In the data rows, 128 means zero.
A hidden rule labels the rows of this table. It goes by one to three of the table's principal directions, not those with the most spread.
[136  77 198 124  82  58 113 249 197 129 153  61  88 115  82 166 149 141
 123 106  61  93 116 142 194 224 171 156 106  54 154 136  51 135 134 193
 115 116] ZV
[100  99 152 122 120 105 124 155 171 148 114 110 143 130  93 175 122 139
 115  88 102 100 117 137 142 161 144 167 148  64 113 125  65 117 118 159
 150 112] Qd
[104 152  56 148 146 130 141 127  45 123 179 133 122 107 122  87 172  84
 147 155 140 198 210 135  86  98  84  85  74 162 134 169 232 194 172 109
  70 178] Vl
[135 125  93 133 104 117 174 116 124 135 133 104 122 120 158 112 159 128
 115 176  84 181 114 172 166 127  78 114 124 170 145 102 163 123 131 121
  97  94] Vl
[ 96 116 142 114 142 151 128 100 106 126 114 136 143 147 121 135 100 112
 124  79 155 108 143 118 110 124 140 135 132 103 110 137 139 130 133 118
 146 128] Qd
[153 181 167 162 155  94  91 173 147 129 182 105 106 120 134  95 129 173
 125 175  78 159 155  82  90 145 118  90 108 182 174 137 115 176  91 153
 119 160] KO
[110 185  50 108 143 205 142  65  97  98 123 193 184 144 170 118 106 143
 143 159 183 181 145 127  65  31  44 165 140 169  90 138 202 111 107  78
 175 162] MH
[163 112 140 139 133 114  98 157 157 135 122 126 130 131 103 134 128 169
 146 127 168  84 163 115 115 123 170 159 146  91 127 152  95 119 129 106
 137 137] Qd
[108 137  28  67 121 185 151  61  61 114  65 190 226 116 102 150 152 111
 171 105 250 125 171 140  82  69 108 180 114 135 100 164 188 114 141  26
 101 129] Tb
[111 128 127 168 158 126 117 107 129 181 107 139 155 158 100 121 139 170
 118 125 115 178 191 117  90  94 116 127 172 103 130 138 154 141 132 140
 157 133] Tb
[150 141 103 121 107 109 150 138 142 127 130 127 127 112 158 113 139 141
 130 169 116 137  98 143 137 127 101 128 121 151 145 113 110 114 111 121
 112 116] Tb
[143 131 100 140 107 137 117 137 102 121 107 147 103 107 149 125 127  89
 163 120 151 115 124 123 131 137 133 119  90 129 132 141 112 129 144 137
 102 150] Ea
[135 162  95 135 141 144 107 129 106 132 112 163 188  99  96 117 144 144
 149 143 165 157 174  99  67  99 122 126  99 157 133 162 139 147 130 104
 104 139] Qd
[ 90 149  77 144 161 128 123 100  46 123  84 201 206 129  87 111 130  77
 157  81 230 121 207 100  19  92  88 142  88 108 119 179 170 160 159  86
 105 189] Qd
[135 112 189 142 120 117 103 161 141 147 139 115 117 109  99 108 126 145
 119 116 107 135 119 105 146 149 172  90 134 114 148 127 126 125 161 157
 132 106] MH
[161 137  94 125 113 192 113  91 118 118 113 140  79 113 182 120  95 133
 168 140 153 118 118 122 165 105 163 110 129 164 119 121 126  97 120 113
 129 116] Ea
[138 114 101 127 130 126 143 135 132 120 113 133 152 134  97 141 153 142
 129 144 121 156 174 147 154 122 118 137 124 155 130 127 154 134 112 117
 108 125] Tb
[148  87 129 113  82 112 132 179 123 103 139  95  80  80 108 129 151  79
 150 122 127  92 104 153 202 180 181 111  80 114 136 133 109 121 174 142
  67 105] UT
[125 128 228 119 147 114 130  99 163 153 113 137 118 130 142  84  59 156
  94 107  86  98  36  94 143 141 149  64 181 148 150  57  58  78  87 160
 174  96] Ea
[ 91 158 124 148 171 142  97 108  96 139 100 181 205 128  86 140 112 125
 130  84 171 140 181  81  38 105 110 136 117 126 116 160 138 158 128 121
 141 162] Vl
[ 89 126 107 119 115  99 172  89 108 175  87 139 184 147 123 120 163 130
 108 120 129 166 115 152 101 113  69 145 159  94 146 115 160 117 147 112
 131 104] ZV
[148 168 109 139 151 123 129 112 150 135 119 150 178 143 131 104 126 197
 127 176 147 152 159 115  74  79  82 153 158 157 141 129 136 118  89  89
 150 134] Tb
[147 146 136 158 135 181  75 145 161 127 162 116  71 109 172 137  66 167
 148 133 110 119 138  94 131 120 173 119 128 132 103 142  78 124 106 161
 165 131] KO
[173 154   3 206 167 113  97 117  57 147 138 157  60 178 161 120 200  89
 184 170 202 148 255 125  59  72 128 138 107 105 126 205 208 212 163 105
  92 244] Vl
[131  98  35  90  73 157 201  90  41  71 118 122  98 172 186 129 200   8
 143 146 192 139 120 214 160 107  75 172  75 112 104 154 255 137 207  72
  79 141] ZV
[136 145 116 156 153  98 106 126 124 135 155 113  79 117 134 116 127 120
 142 137 137  90 139 114 115 136 153 111 133 119 136 131 102 145 129 131
 111 151] ZV
[123 119 159  97 130 117 101 167 150 110 153 114 146 107  74 166 137 132
 126 105 143  85 120 116 130 155 173 153 123 103 116 145 102 136 134 122
 127 129] ZV
[154 176  54 150 150 105 116 113  81 120 153 130 116 110 136  88 164 125
 169 178 197 116 188 117  70  97 118 126 107 151 152 164 168 161 144  66
  74 165] ZV
[168 168 108 164 146  65 129 165 150 167 131 146 174 106 130  82 146 212
 136 192 113 170 176 105  61 109  69 114 125 176 181 132  94 146  77 103
 104 154] KO
[137 130 180 169 143  42 106 177 148 180 105 134 181  79  55 109 153 154
 111 121  96 133 132  90  98 176 142  80 118 139 185 119  63 148 131 156
  83 111] Tb
[121 139 112 152 148 121 109 120 108 144  93 175 176 113  95 118 118 141
 150 106 175 127 173 101  77 106 109 133 131 124 134 142 125 126 132 107
 128 159] Ea
[122 142 154 125 137 104 139 133 149 137  84 166 202 135 104 112 114 153
 118 126 131 129 113 114  72 117  77 147 135 129 139 117  81 107  94 126
 148 139] Tb
[115 146 129 154 161 165  93 106 119 142 111 163 119 141 134 130  80 141
 146  97 132 136 171  87 100 108 140 111 137 134 117 135 114 138  99 153
 162 164] MH
[162 130  95 136 120  30 151 172 140 156 152  91 152 108  86 130 240 154
 121 198 102 158 150 164 126 150  93 141 126 147 179 132 143 165 136  93
  56 131] MH
[127 112 189 195 175  63 117  96 140 182  91 107  95 213 106  76 121 161
 120 112 135  91 186 114  84 120 131 137 207  47 163 121 118 123 132 138
 168 150] KO
[119 139 136  98 151 103 142 111  86  97 117 148 144 161 112 119 144  72
 129 109 170  89 128 121  88 136 115 132 104 132 137 136 145 154 118 102
 109 176] Ea
[149 108 123 136 127 172 134 106 170 150 123 129 108 142 167 128  85 200
 119 144  99 158 137 136 180  93 143 118 181 148 112  99 128  89  93 132
 175  92] KO
[ 99 118 110 114 149 123 156  98  98 111 105 164 186 128  81 113 129  94
 117 109 174 118 139 140 107 102 108 129 129 127 110 124 161 117 146  98
 117 127] KO
[110 117 111 116 133 158 172  73  84 117 115 130 105 201 166 100 139  75
 120 133 142 146 133 166 109  86  85 141 136 103 104 132 197 129 148 116
 150 153] Vl
[168 160 119 132 151 134 108 148 161  99 182 120  93 137 146 149 143 148
 118 186  91 145 124 123 144 119 138 123 129 188 119 123 131 155  84 142
 137 159] ZV
[ 93 109 114 123 124 151 152 109 131 149 128 120 144 121 122 124 112 153
 126 122 104 161 145 155 140 105  94 134 156 118 110 115 140 105 127 121
 147 112] Vl
[119 117 172 125 133 153 119 117 156 172 133 112 124 158 140 132 114 186
 115 123  86 159 126 125 120 107 125 135 182 103 120 120 121 115 112 139
 188 126] MH
[123 104 197 120 151  95 120 121 142 148  98 137 118 180 126 159 122  89
  97  73 120  66  74 113 111 162 164 131 149  79 118 113  61 137 111 163
 160 152] Tb
[143 127  44  39  61 154 167 175  74  35 151 132 159  96 127 160 204  46
 170 156 196 126 116 182 139 134  87 194  21 150 109 182 198 147 167  58
  53 160] Ea
[123 141 175 123 144 119 102 126 183 165 107 151 200 111 102 151  98 205
 107 109 127 112  91  93  91 121 131 150 184 118 127 107  60  94  94 120
 180 105] UT
[ 99  92 148 140 115 116 123 153 155 159 109 111 150 101  92 160 109 158
 129  83  95 126 147 135 153 163 127 144 140  97 129 120  79 114 124 146
 131 104] UT
[ 98 116 165 154 153 132 115 110 155 161 127 110 142 140  99 150 109 173
 102 104  82 152 152 123 140 131 127 127 179 123 123 107 127 125 116 148
 163 105] Ea
[132  77 171 109 121 110 156 131 135 138 101 120 120 140  98 116 132 119
 111 107  99 123 114 146 188 154 158  93 139 129 142  96 122 111 126 144
 116 101] Tb
[119 121 169 194 160  50 100 167 130 136 151 111  85 132  97 126 134  76
 103 100 106  88 134 106 119 181 160  95 114  87 142 131  96 171 160 192
 109 152] Tb
[120 127 159 173 166  72 100 149 151 159 166 103  88 163 117 135 139 134
  99 120 109 106 147 109 102 143 161 126 164  64 130 140 113 164 140 169
 155 151] Qd
[162  98 165  62 103  89 154 173 147  69 124 133 140 108  80 118 145  96
 129 135 153  61  63 148 178 162 154 131 103 143 138 105  97  94 122 106
  94 125] MH
[123 104 192  98 112 106 138 124 165 162 117  87 150 149 129 159 140 160
  83 106  98 112  74 131 146 166 161 143 162  97 142 111 100 120 123 127
 145  58] KO
[144 145 146 173 154 117  88 117 108 170 148 109  80 133 148 102 127 153
 139 128 126 134 171  87 103 132 165  82 141 132 161 143 141 164 139 131
 121 142] Ea
[132 134  86 149 132 146 135 103 149 135 146 100 103 171 159 155 153 161
 120 170 105 166 158 164 143  94  95 177 175 118 109 127 175 130 121 120
 161 130] Ea
[164 146 132 170 152 103  97 119 124 132  98 151  99 128 129 111 122 108
 146 131 150  87 129  97 113 138 161 101 122 143 147 124  84 134 119 144
 109 152] Ea
[106 107 213 155 118 176  72 144 181 147 111 112  76  73 126 138  10 156
 134  55  67  94  90  76 202 183 225  69 138 117 122  92  14  81 110 224
 165  60] UT
[ 94 124 143 122 124 138 116 130 140 132 132 119 150 163 135 182 122 139
 109  87 133 125 133 124 108 136 117 188 147  71 108 148 143 139 135 132
 176 130] ZV
[172 116 187  85  78 121 142 190 169  69 178  76  82 100 160 139 141  90
  97 167  70 103   8 151 205 191 162 109  76 169 131 106  90 120 132 160
 100  81] Qd
[172 126   7 101 102 161 176  92  34  78 152 129  82 135 202 112 197  43
 169 184 202 138 151 189 137  89  94 134  64 179 112 163 242 160 174  37
  50 170] Tb
[118 112 127 114 142 115 175  85  72 121 163  93  50 175 172  67 135  73
 112 137 127 122 131 151 152 124 144  68 127 127 141 117 200 151 149 119
 104 126] KO
[119 143  98 195 160 155  88 111 113 158 130 141  97 141 129 121 116 141
 148 127 127 165 206 106  98  91 132 116 146 111 115 153 153 150 143 156
 151 163] MH
[114 175 136 155 148  95  99 150  86 125 129 145 150 102 101  98 137  91
 137 118 145 133 155  75  57 153 131  88  65 141 164 163 123 182 144 152
  82 151] UT
[127 129 143 111  99  75 172 128 144 161  81 127 200 101 118 123 161 145
 104 144  87 152  66 148 126 158  71 125 125 160 171  88  83 107 109 117
  93  78] ZV
[ 99  80 158  84  90 124 147 132 139 171  99 121 195 103  81 161 155 153
 109  86 120 143  91 149 156 146 133 147 159  91 131 114 131  97 161 107
 133  73] Ea
[194 129 136 140  96 110 118 183 106  87 154 121  47 127 188 102 154  48
 145 158 142  94  82 126 132 160 157 101  47 132 140 156 116 156 167 152
  84 166] Qd
[ 79  85 183  90  93 172 180  98 179 146 101 124 155 131 149 142  66 159
  78  96  42 168  32 165 206 128  87 125 187 128 101  50 103  47 102 167
 201  52] ZV
[113 123 111 141 144 121 148  88 115 144 115 135 133 135 126 113 128 125
 120 129 129 136 133 142 131 109 107 115 158 135 128 105 149 116 132 115
 129 121] ZV
Here are more rows. What is the label of each one?
[110 145 169 147 161 141  89 123 167 188 130 147 174 109  94 117  87 233
 119 117 104 165 155  78  92  96 137 107 194 129 135 116 101 110  98 137
 186 115]: ZV
[113 149 101 126 139 139 140  95 138 141  83 176 225 130 101 138 132 168
 121 137 149 163 136 129  83  81  62 168 161 145 119 118 139 102 108  96
 156 126]: MH
[152 150 104 130 108  81 121 198 121  52 187  73  93  83 106 144 182  68
 136 171 122 101 132 141 162 198 148 131  33 167 153 157 138 183 149 135
  31 122]: ZV
[114 122 115 148 137 127 166  72 121 143 126 123 101 158 164 117 129 114
  93 143  87 165 100 159 171 112  97  98 170 152 127  80 175 116 131 143
 142 103]: MH
[108 116  94  88  65 169 195 139  94  65 145 114 131 109 166 100 127  81
 129 154 107 188 105 184 183 128  51 127  62 171 124 122 208 109 156 119
  97  98]: UT
[115 107 174  92  91 151 113 197 153 109 150 111 141 107 117 158 112 126
 127  98 109 120 100 123 130 160 147 155  87  89 106 157  89 127 139 155
 145 122]: KO
[135 125 158 131 142  94  75 184 191 139 155 109 121 106  88 204 131 158
 119 104 105  77 114 102 141 177 193 156 145  96 117 134  41 146 100 161
 142 135]: UT
[185 132 210 132 100 103  95 240 241 114 193  75  84  79 131 126 101 213
 107 185  24 133  73 106 197 181 178 101 119 164 154 104  32 110  79 198
 142  83]: KO
[151 105 134 120 117 114 140 147 124  84 156  60  63 189 139 121 164 101
 143 153 148  81 168 170 135 141 132 188 114  77 126 164 160 147 148 101
 115 153]: ZV
[171 152  89 152 141 125 120 126 114 120 158 116  82 144 150 107 169 132
 143 191 129 154 168 133 127 105 131 114 121 164 142 144 176 160 130 115
 103 155]: MH
[106  84 238  73 115 124 136 146 213 142 144  75 148 155 104 187 116 173
  59  97  54 106  38 144 182 169 167 160 191  85 107  88  76  96 103 158
 194  58]: Qd
[115 133 105 172 137 156 123  93 127 174  97 156 115 134 164 104  79 168
 144 119 115 167 163 114 122  92 106 106 165 125 129 112 123 105 110 149
 165 130]: UT
[105  78 220 120 146 145 110 121 181 179 149  73  90 165 101 158 108 188
  91  91  45 137 125 129 184 144 191 114 211  86 114  99 110 118 112 170
 194  95]: MH
[138 163  73  97 115 189 121 122 139  75 165 140 126  73 150 134  95 145
 147 166 152 131 106 126 163  98 140 129 115 186 101 123 143  99 113 105
 128 101]: Vl
[126  72 157  68  91 173 139 151 162 126  94 137 150 148 117 157  99 159
 139  86 139 109 120 145 160 122 153 177 143  74  96 134  95  81 110 122
 176 116]: KO
[138 125 131 141 132 114 105 146 141 129 120 136 139 130 112 166 143 120
 130 115 143 102 124 122 111 140 137 161 128 104 116 142 100 137 134 131
 134 152]: MH
[138 114 255 126 117  84  66 232 194 106 171  81 119  82  68 164 108 137
  96  87  85  68  75  75 164 231 230 108  95 106 149 134  42 145 138 195
 123  86]: Vl
[152 140 139 121 111 120  89 196 149  99 172  99 100 110 129 157 143 122
 145 137 134  93 125 113 118 163 167 158  82 105 124 171  91 158 135 140
 114 147]: Tb
[121 118 126  93 119 148 160  86 111  99 135 111  73 162 169 132 129  71
 115 128 118 110  72 159 181 133 139 119 135 133 113  99 158 118 130 135
 133 117]: Ea
[112 136 162 131 172 178  61 115 153 116 106 163 120 159 101 161  50 146
 151  61 176  57 162  69  95 112 200 160 159  73  85 150  69 116  92 154
 203 166]: UT
[139 111 133 146 134 136 120 136 169 158 134 124  99 120 140 122  90 183
 129 133  94 134 140 125 160 117 152 108 166 124 121 108  86 103  98 151
 158 115]: KO
[132 123 192 221 168 138  49 129 218 214  89 150  93 145 130 163  52 204
 114  87  57 123 123  71 126 127 187 113 217  75 107  99   0 100  84 239
 230 128]: Vl
[121 165 109 151 151 135  83 172 122 115 160 138 140  82  96 116  97 165
 161 128 139 144 216  77  92 130 140 109  84 157 142 168 122 165 105 134
 107 155]: Qd
[118 163 159 177 181  68  94 104 126 170 120 125 143 135 100 104 127 150
 119 117 144  94 152  80  54 137 139 111 160 110 163 129  94 152 123 125
 125 136]: MH
[ 87 149  76 108 150 163 130  82  88 123  94 184 222 141  94 141 128 131
 144 100 215 136 183 118  46  69  86 183 136 106  99 164 179 127 137  68
 148 154]: Vl
[166 125 120  97  99 121 102 195 137  89 134 124 111  74 100 129 127 122
 182 130 171  65 135 114 144 161 186 139  69 122 138 159  66 122 123 116
  80 141]: Vl
[128 141  95 128 109 145 140 137 139 123 111 147 172 104 134 137 123 150
 132 145 117 168 132 135 129 117  88 142 111 160 127 126 124 116 109 126
 123 110]: Qd
[168 161  78 199 135 110 100 178 134 122 170 115  87 110 133 107 161 151
 151 200 101 186 206 123 124 117 108 115  96 164 151 158 160 171 135 152
  95 162]: ZV
[130 174 118 159 151 143  94 118 136 159 104 171 176 105 119 115 105 187
 142 138 128 171 160  80  74  97 109 112 139 166 145 132 109 128  95 133
 145 137]: MH
[145  93 132  65  81 122 173 172 147 110 151  93 145 124 121 134 173 137
 111 159 105 148 102 175 173 141 128 146 107 128 129 133 148 121 134 106
 105  89]: KO
[148 164  94 133 143  98 103 156 112 122 139 144 156 125 106 137 180 122
 152 154 175 116 164 112  48 117 113 165  98 118 134 178 125 170 132  97
 103 189]: ZV
[126 134  76 105 116 167 138 139 116 110 161 125 166 105 116 168 173 138
 124 158 113 201 159 152 144 110 103 141 102 182 108 148 200 157 133 102
 106 123]: Vl
[135 139  91  52  60 132 175 181 166  69 158  99 203  72 117 168 177 149
 114 190 104 166  71 181 171 147  70 189  81 181 127 125 144 109 117  88
  89  66]: Tb
